Here are some points, each followed by its number:
c(31, 56, 39, -3, 88, 58, 1, 4, -50, 12, 84, -32) 0
c(15, 16, -25, 40, 44, 2, 4, 96, 7, -16, -72, -23) 1
c(36, 1, -21, -21, 12, -18, 18, 39, 118, -7, 127, 20) 2
c(78, 63, 64, 14, -37, 27, 2, -16, -16, 49, -10, -10) 3
c(-11, -14, -41, 12, 11, 22, -21, 33, 4, -14, -55, 1) 4
c(2, -13, 11, -4, -61, -39, 4, -33, -32, -121, -21, -6) 5
c(12, 5, 7, -27, -21, -57, -22, -84, -90, 71, 9, -25) 6
c(-49, -45, -85, -43, -4, -20, -53, 18, -43, -37, -71, -33) 7
c(6, -5, 17, -16, 32, 14, -13, 40, 19, -39, 46, -12) 8
c(12, 43, 16, -27, 42, 31, -28, 20, -26, -6, 63, -37) 9
c(104, 99, 68, 43, 21, 69, 46, -72, -7, 127, 26, 27) 10
c(2, -23, -68, -22, 26, -41, -13, 107, 23, -34, -15, -19) 11
c(-54, -38, -48, -5, -45, -56, -9, 29, -6, -38, 59, 8) 12
c(-43, -72, -69, -41, -23, -38, -59, -2, -31, -61, -83, -33) 13
c(21, 34, 59, 13, -37, 21, 28, -23, 28, 21, 39, 16) 14
c(-35, -76, -73, -23, -32, 5, -37, -14, -41, -16, -18, -4) 15
c(-19, -56, -88, -51, -27, 6, -56, -51, -22, -55, -43, 24) 16
c(-43, -18, -41, -21, -83, -45, -43, 8, -22, -75, 9, -45) 17
New points follow, each followed by the numbers of its three nearest points above by angle, nearest first.
c(-23, -37, -40, -15, -20, 16, -8, 13, -19, -3, 15, 3) 15 12 16
c(-1, -13, 41, 15, 65, -5, 35, -32, 6, 65, 21, 51) 10 14 0
c(13, -5, -9, 26, -6, 17, 37, -7, 113, 43, 103, 1) 2 14 10
c(-2, 5, 21, 31, 89, -6, -22, 8, 3, 28, -44, 25) 1 4 10
c(61, 50, 28, -3, -49, 10, 6, -29, -16, 36, -23, -12) 3 10 14
c(34, 78, 56, 58, 48, 67, 32, 127, 39, -7, -79, 37) 1 4 3
c(-4, -11, 47, 25, 72, -13, 35, -26, 5, 82, 19, 29) 10 0 14
c(23, 36, 26, 5, -30, -6, 38, -11, 1, -90, 14, 23) 5 14 17
c(-15, 5, 31, -17, 8, -34, -33, -86, 6, 31, -29, 9) 6 10 16
c(5, 20, -5, 5, -8, -1, -29, -22, -30, 33, -53, -66) 6 7 3
